One vector is turned by the same rotation once a step. Each row is the vector after some number of steps, and that number follows the row.
The counts run from 0 to 256.
[-20  15  28 -14 -21 -22  -3 -13  15   1  -2  13  19 -23  -2  23  14 -12
  24 -30 -25   9   5 -26 -25   5  -7   4  -5 -20  13  11  25 -23 -41 -12
  -9 -13  11  14  18 -40 -31]  218
[-28   0  30   8 -12 -26  11  34   1  -4  10 -13  29   2  11 -16   6   7
 -26   3  10 -16   9   9  15  13  31  17  18   2   0  -9 -19  26  17  37
  -2  39  11   4 -13  25 -11]  169
[-33  -2 -23  -4 -14  -6   9  -2 -26  10 -10  21  -7  -6   2  19   2 -17
  -4 -24  -1  13   5 -28 -40 -13   9  -2 -28 -13   0 -26  -7  13 -28 -25
  13   5  39  36   1  10 -28]  187
[-10 -25  14  -3  -1   6   6 -16  18  20   9   1  47   4  35  -9   4  -4
 -13  18  32  25 -20  -2  10  -8  40  26 -27   5  -8  -2  27  23 -27  26
 -11  -4 -14 -12 -13  -7  19]  199
[-50  19   3   8 -32 -20  15  -7 -16  -2  10 -22  -1  29 -11 -22  -6  17
 -39 -12 -10  -7  -2 -11   3  20  20  15 -14   1 -20 -37 -11  -3 -21  -8
  14  19  12  20  21  21 -28]  54
[ 47  -9  12  -5  13  -7   0   7 -10  -4 -28 -16  -1 -26 -13  11  27 -19
  41 -22 -11  -4 -17 -35  15  15  22   0  16   5  23  32  -7  -2  21  -7
 -10  20   1 -35   4  -3   7]  7
[-23 -14   5  20 -18  -5  17 -49  14  20   6  -3   1   4  18  -8 -14 -37
  -3 -12   3  25 -11 -27  -7  15   6  11 -11   7  10 -10  36   7 -47 -17
 -29  -9   3  20  12 -25 -15]  84
[  1  20   6  31 -17 -31 -10 -20  -6  12   2  -4  34 -15 -20 -21 -37  15
   0 -14 -31 -20 -17 -21   0  -8 -20  31 -32  18  11 -23  13   6  -6 -14
  -4 -16 -30   7  -8  14   9]  24
[  0 -29  17  10 -21 -24  13  -5  16   4   9 -23   5   0   7   1 -14 -34
  -4   6  30 -17 -12 -24  -4   2  29 -15  17  -6  -6  22  -7  33  22  41
  -8  24   6 -21  10  32   0]  203
[-16   8  36 -18   1 -37 -12  21  23   6   5  -6  20 -15   9 -38  26  18
  -1  17 -18  -9   9  -4  32  15   6  21  -2   5  33   8  -1  -2  -3  25
   1  18  10   7 -48   2   0]  136
[ 10  -9  45  -4  -9 -28  31 -21   5  49 -25 -14   8  -3  -8   2  -6  30
  -8  -2 -16 -15   4 -14  12  15   7 -22  13  11 -12  12  33 -31   7   8
  -1  15  11 -15 -23  16  -3]  239
[ 28 -12  17  18  -5 -12  15 -24  -5  61 -27   4  14 -28 -28  -5   1  16
  -6   5 -12 -17   2 -11 -10   5  -2 -14  23  15   2   1  -4  18  17   5
  -9   1   9  -2   9  49   8]  241
[ 17  34  20 -13   3 -29  -3 -17  -1  12  -1  -9 -22   5 -18  26 -10 -24
  16 -17 -17   0 -34 -24   1  54   3  11 -17  21   9   7  -7  -9  -5 -28
  15  -2 -19  -3  37 -17  -9]  120
[ 11   2   6  -7  11 -25  12 -13   5   2  15  -3   2 -11 -10 -35  36  27
  38   1  16 -26 -15 -19  16   1  -7  38  11  17  -5  13  22 -11  36   8
  -9   7 -23 -25   2  28  17]  140
[ 26  -8  36   4  -8  -3 -13  15 -24  33 -40  -5  29 -12 -11  36  -5  22
 -33 -10 -25 -16 -12  -9  -1  -8  -2 -26 -32  -2  -2 -15  -7  -1 -24 -26
  21   8   5   3  13   5  19]  126
[ -5 -17 -16 -19 -35  17  16 -10  -5  -6  -4  -6  -9  18  -9  31 -40  12
 -24  22   7 -20 -35 -33   2  -6  -2 -28 -32  22 -29   9 -16 -26  -3  -9
  15  -7  21  15  19   5   1]  91
[-19  10   6 -31  -1   1 -11  25 -26 -12  -4  -7   2 -17 -29  15  24  25
  -3   9   6 -13 -22 -44 -17   3   2  20 -14 -17 -20  11  -5  -3 -24 -16
  18  -1  -1  -3  56   1 -26]  222
[ -2  31  -8  16  12 -25  -1 -28  10  13   4   1 -25 -24 -14  -6 -14  -6
 -17   4  -2  23  -4  -7  19   8   7  20   5  43  12  -1  35  33 -28 -22
 -12 -13  28  14  15 -34 -23]  117
[ 13  -1  39  -4 -12  -1  -1   8 -27  25 -33  -5  16   3 -11  37  -9  25
 -24 -10 -23 -16  -9 -18   5  -7  -6 -24 -42   2 -19  -9  11 -33 -21 -30
  13   1   3  -6   7   1   5]  125
[ 32 -13  20  11 -13  15 -27  16 -17  27 -33   6  36 -27 -18  27  -5  10
 -34   0 -19  -9 -13  -3   0 -16  12  -8 -24   3   2 -12 -12  15 -27 -21
  19   2   1   0  20  28  21]  127
[ 40  -8   9 -38  10 -22 -34   4  34 -18  24   0   7 -36  16  24  14 -33
  12  21   7   3 -16  -4 -23  -3   4   2 -15   2   9   9   5  23   7  29
  20   9   6   8  -2   8  28]  100
[ 13   2  14   0 -20   9   2  -8  24  -2 -21  37 -15 -19 -41  -8   8  26
  -5 -10 -14 -21  10  18  11  16 -28 -15  27  21 -28  23 -21 -21  19  24
   5 -10  17  -7  40   8   5]  244
[-42   5 -36 -23  -3  11  -2   5 -25  12  -7  13  -5  -9 -11   1  12   1
  -6  -7  -4  18  -2 -37 -33  -5  23  10 -27  -6 -11 -22  -9  11 -29 -22
  21   4  34  34   7  16 -28]  188
[ 29  -5  -4   2 -19 -11 -31 -23  -6   7  -9 -13 -18  -5 -21  11 -32 -29
  11 -23 -24  -8 -27 -47  10   7   9 -16 -25  11  11  21  12 -15 -10 -30
  20  -5   8 -18  20  -1  -5]  122
[ -5   6  -7  10  -6 -23 -23  43  -8  13  10  15  15 -30  -9  13   5   6
  -4 -27  17   1  15   9   6 -25  34  20   8  14  16  12 -10  23  22  12
  13  12  42 -18 -20  13 -26]  35
[ 22 -28 -30  14 -15  -3  12 -38  16  -3   6 -12   6  -2  -4 -28   5  25
  16 -29   0  10   1  15  -8 -12   3  15  26  13 -12 -14  35 -17   3  -2
 -39  -5  22   8 -33   4 -11]  177
[  1 -16  24  -7 -21  -6  47 -28  24  26 -27 -16   5   6  -4   3  10  15
  -1  10  12 -14   5  -5 -10  14  -5 -30   8  15   9  -9 -36 -11  20  19
  -9  11  19  28 -20  20  -8]  207
[-11   6 -11 -14   1  -6 -17 -26  40 -15   2  27 -25 -13  -4 -11  35  12
  -7  -9 -18   5  23  25   3 -26 -32   2 -16  29  19 -13  12 -22 -18 -22
  10  -7  55  24  23  15   9]  248
[ -2 -11  -6  12 -38  -8  -1  -8 -14  -9  -4 -24  -3  -4 -24  28 -54 -21
  -7   0  -4 -20 -25 -39 -12   6  13 -14  -4   2 -22   8  -7  20  -4  -5
  -3   8  10  -1  54   6 -22]  89
[  7  16 -10  11 -12 -25 -21 -20  -7  15  12  -4  20  -7 -23 -17 -27  25
   4 -13 -14 -24 -34 -11  -2 -19 -17  35 -39  17 -10 -17  18   4   0 -14
   7 -25 -31  -7  12  33  18]  25
[-14 -20  18  13 -16  -8  11 -32  25  -3  -6 -19  -9   7  22  -1   0 -35
  -5 -22  -2  29  -4 -17  -3  29  -4   3   3  -5   4 -13  30   7 -37 -17
 -43  -1   6  21  12 -40 -15]  83
[ 10   1  44   0  -8  -5 -16  36   7 -29  -8  37   5 -21   3  28  -3  -5
 -31   0  -4 -24   3  18  26 -20 -12 -11 -19  16   2  14 -22   6  12  38
  38  25   3  -8   5 -14  27]  131
[ -5   8  -2  26  -7  10   1 -26  -6  -2 -10  35 -11 -22 -21 -23  21  11
 -40  10  -3   3  21  14  32   5  15  17  19  10 -17  24  -3  11 -19   5
  23  11  -6  -5  36 -14   7]  15
[ -5 -20   5 -14  11  -3  20  -4   0  23 -13  -7   9 -28 -18 -22  54  35
  13  27  31 -14   1 -29 -17 -17   7  16  18  -5  -8  13  11  12   7   5
  -8  -3   5 -16  10  33 -10]  107
[ 27 -30 -13  -7   6  22 -41  17 -16 -20   6  15   8 -10  -3  -1   0  -1
 -16 -19   1  -1 -33  -9   7   5  18  18 -41  -4 -38 -12  14   8  -6   3
  12   8 -14 -12  13  30  40]  161
[ 33  -7 -16  24 -19 -11  -3 -25   3   8  16  15  -4 -13   0  26  14 -17
   9 -45  11   5   4  15 -45  28  -1  28  30 -13 -16  -7  -2  15   1  -5
 -22 -15  -8  10  27   1 -15]  181
[ 16   2  11   4  17  -4 -17   9  18  -6  -6 -22   4 -27  -9 -13 -20  -1
 -35  27  25  22 -18   9  31 -17  27  14 -11  29   5   7  22  58 -16   8
   7   5   0   2 -19 -25   5]  231
[ -2  -7 -14  -5   0  21  11  23 -27 -47  -9  10  18 -20 -13   0 -31 -13
  14 -16 -10   4 -35 -30  -7  -7  -5   3 -38   6 -12 -19 -15  33   4   8
   3   5 -19  24   6 -25  12]  192
[  0  19   6  46 -17 -16   5  -4  -3  18 -13  10 -14 -11 -22   4  18   2
 -15 -49  11  15  23  26  -6  13  -3  23  28   9   9 -10 -14  17  -6 -24
  -2 -11  10   0  28  -3 -30]  148
[ 17  -5   1  -7 -31  21  -2  -1  19  -1 -36 -32  34 -10 -15  21 -20   7
 -25  -5 -14   2  -6   5 -18 -28   3 -36 -34  14  20 -23 -41   5 -11   3
  20   2  18  28  -2   1  -2]  94
[-17   4  21 -27   7 -24 -24  12  34  -3  10 -10  -1  -6   7 -27  35  14
 -17  18  -8  -4  16   1  33   1  11   8  -8  10  30   4   1 -14   1  19
  21  18  23   7 -38  23  20]  135
[-44  21   5  18 -34 -26   9  -3 -20  -7   2 -24  13  17 -10 -12 -32  16
 -35 -10 -18 -16 -14 -13   0  29  12  17   0   7 -13 -28 -20  11  -8  -1
  -2  11  12  28  18   9 -23]  55
[ 16  -4  -4  34  -7  17 -10 -28  -7  11 -28  28 -10 -30 -21 -23  34   0
 -38   8   4  16  23  10  21  -3  19  25  27   5  -6  16  -7  26 -30   0
  17  11   2   4  31  -1   0]  14
[  0   8  16  33 -22  -6  18  -8   7  25 -22  13 -12   1  -9   7  39  26
 -18 -44  20  12  30  30  -5  13 -11  26  21  10  10 -11 -11 -11  -3 -23
  -5  -8  -2   2  17  -8 -26]  147
